M = [[130, 132, 115, 125, 135, 132, 117, 136], [109, 123, 128, 141, 109, 141, 136, 116], [122, 134, 132, 125, 128, 117, 124, 126], [141, 115, 131, 107, 142, 139, 128, 113], [122, 128, 123, 114, 139, 132, 122, 134], [149, 131, 118, 143, 128, 120, 125, 142], [144, 111, 129, 109, 142, 143, 130, 117], [113, 128, 116, 109, 136, 128, 120, 129], [126, 134, 135, 130, 127, 118, 126, 125]]
Indices start at 1.
(1, 1) -> 130
(6, 5) -> 128
(8, 8) -> 129
(3, 1) -> 122
(6, 1) -> 149
(1, 4) -> 125
(8, 6) -> 128
(4, 8) -> 113
(3, 4) -> 125
(3, 7) -> 124
(5, 4) -> 114
(9, 3) -> 135
(2, 7) -> 136
(4, 6) -> 139
(4, 5) -> 142
(7, 4) -> 109
(5, 8) -> 134
(8, 1) -> 113
(2, 6) -> 141
(8, 7) -> 120
(1, 3) -> 115
(3, 6) -> 117
(1, 5) -> 135
(6, 8) -> 142
(1, 6) -> 132
(8, 2) -> 128
(9, 6) -> 118
(1, 7) -> 117
(8, 4) -> 109
(9, 8) -> 125

W =
[[138 127 138 126 120 143 137 126 145 135 130]
 [128 106 125 136 136 117 114 141 130 113 140]]
Rows and columns are counted from 1.
row 1 col 1: 138
row 1 col 9: 145
row 1 col 5: 120
row 1 col 11: 130
row 1 col 2: 127
row 2 col 11: 140
row 1 col 10: 135

grid = ((106, 127, 136, 105, 130, 126), (127, 134, 126, 134, 127, 121), (135, 128, 141, 110, 121, 123))
Indices start at 1.
row 1 col 1	106
row 1 col 2	127
row 1 col 5	130
row 2 col 3	126
row 1 col 4	105
row 2 col 2	134
row 2 col 4	134
row 2 col 6	121
row 2 col 5	127
row 2 col 1	127

arr =
[[120 127 123 129 104 130 100 139 136 125]
 [135 124 115 117 128 131 123 134 133 130]
 [142 123 113 112 137 137 130 145 141 131]
 [125 141 129 128 132 143 129 134 141 139]
 [108 143 152 152 117 126 125 112 119 134]
 [133 119 126 120 146 116 149 111 111 120]
 [125 143 127 130 126 145 123 131 141 145]]
Indices start at 1.
(1, 1): 120
(1, 3): 123
(5, 5): 117
(4, 7): 129
(3, 3): 113
(1, 4): 129
(6, 1): 133
(1, 6): 130
(7, 10): 145
(4, 1): 125
(5, 2): 143
(6, 5): 146
(4, 10): 139
(5, 9): 119
(4, 8): 134
(4, 4): 128
(3, 6): 137
(1, 8): 139
(3, 10): 131
(3, 4): 112
(2, 5): 128
(6, 3): 126
(4, 5): 132

A =
[[126 138 128 141 121 128 119 133 130 132 125 122]
 [126 134 124 137 125 127 110 140 124 139 120 124]
 [128 132 123 134 103 124 131 115 125 116 128 112]
 [130 134 125 135 110 133 117 126 123 126 122 115]
 [130 118 119 116 110 126 133 115 117 118 123 118]
 [125 139 134 142 121 128 134 124 138 124 133 125]
 [126 130 135 129 120 131 146 115 137 116 136 129]
 [131 133 125 131 104 133 125 117 123 118 125 112]
 [126 137 132 137 112 128 140 115 135 116 134 120]
 [125 135 129 138 137 130 114 144 131 143 122 133]
 [126 122 129 121 119 126 147 113 130 115 132 128]
 [130 131 120 131 102 126 122 120 119 121 124 110]
 [122 137 137 139 135 128 138 130 143 129 135 136]
 [127 135 132 135 110 129 137 115 134 115 133 119]]
Indices start at 1.
(1, 1)	126
(3, 4)	134
(9, 1)	126
(11, 2)	122
(1, 5)	121
(10, 7)	114
(10, 4)	138
(4, 11)	122
(6, 12)	125
(14, 3)	132
(6, 1)	125
(9, 11)	134
(9, 7)	140
(6, 7)	134
(3, 8)	115
(4, 10)	126
(14, 11)	133
(1, 3)	128
(9, 2)	137
(14, 9)	134
(8, 1)	131
(11, 6)	126
(11, 8)	113
(10, 5)	137
(10, 3)	129
(6, 8)	124
(11, 1)	126
(13, 12)	136
(14, 1)	127
(2, 1)	126
(8, 5)	104
(13, 8)	130
(3, 11)	128
(4, 8)	126

a =
[[122 133 134 132 125 121 127 124 134 128 137 133 129 129]
 [120 123 127 119 145 115 105 115 124 120 129 146 125 139]
 [123 121 134 137 127 126 129 117 137 133 134 126 128 129]
 [122 127 130 127 126 130 123 133 128 128 130 131 126 126]
 [126 131 126 131 131 132 125 127 124 130 127 129 129 124]
 [131 129 136 137 139 124 118 137 134 129 133 125 137 134]
 [127 128 128 125 126 127 128 129 127 128 129 130 126 132]
 [128 120 139 107 135 141 103 120 135 126 127 122 121 140]
 [129 126 129 129 130 127 129 128 131 128 126 125 132 127]
 [129 134 124 122 122 127 126 137 130 130 125 124 126 132]
 [127 131 131 128 128 127 128 129 129 127 128 128 129 125]
 [130 128 128 132 131 129 127 127 130 130 127 126 129 127]
 [129 127 128 128 128 130 128 128 128 127 127 128 129 128]]
Indices start at 1.
(1, 1)	122
(1, 4)	132
(3, 6)	126
(6, 6)	124
(3, 10)	133
(7, 14)	132
(1, 8)	124
(2, 13)	125
(3, 11)	134
(12, 3)	128
(1, 10)	128
(10, 5)	122
(13, 11)	127
(9, 2)	126
(5, 8)	127
(4, 9)	128
(9, 6)	127
(4, 4)	127
(10, 9)	130
(11, 9)	129
(12, 12)	126
(9, 10)	128
(5, 9)	124
(3, 2)	121
(8, 2)	120
(7, 2)	128
(8, 10)	126
(10, 1)	129
(3, 13)	128
(1, 11)	137
(5, 10)	130
(9, 13)	132
(2, 10)	120
(11, 6)	127
(13, 12)	128
(12, 11)	127

x =
127,118,107,155,155
116,136,129,139,149
122,138,140,119,128
126,134,138,117,119
118,140,136,127,139
139,106,100,154,151
126,130,134,118,116
Indices start at 1.
(1, 1): 127
(4, 3): 138
(7, 4): 118
(3, 2): 138
(2, 5): 149
(4, 2): 134
(6, 4): 154
(7, 3): 134
(4, 5): 119
(2, 4): 139
(2, 1): 116
(3, 3): 140
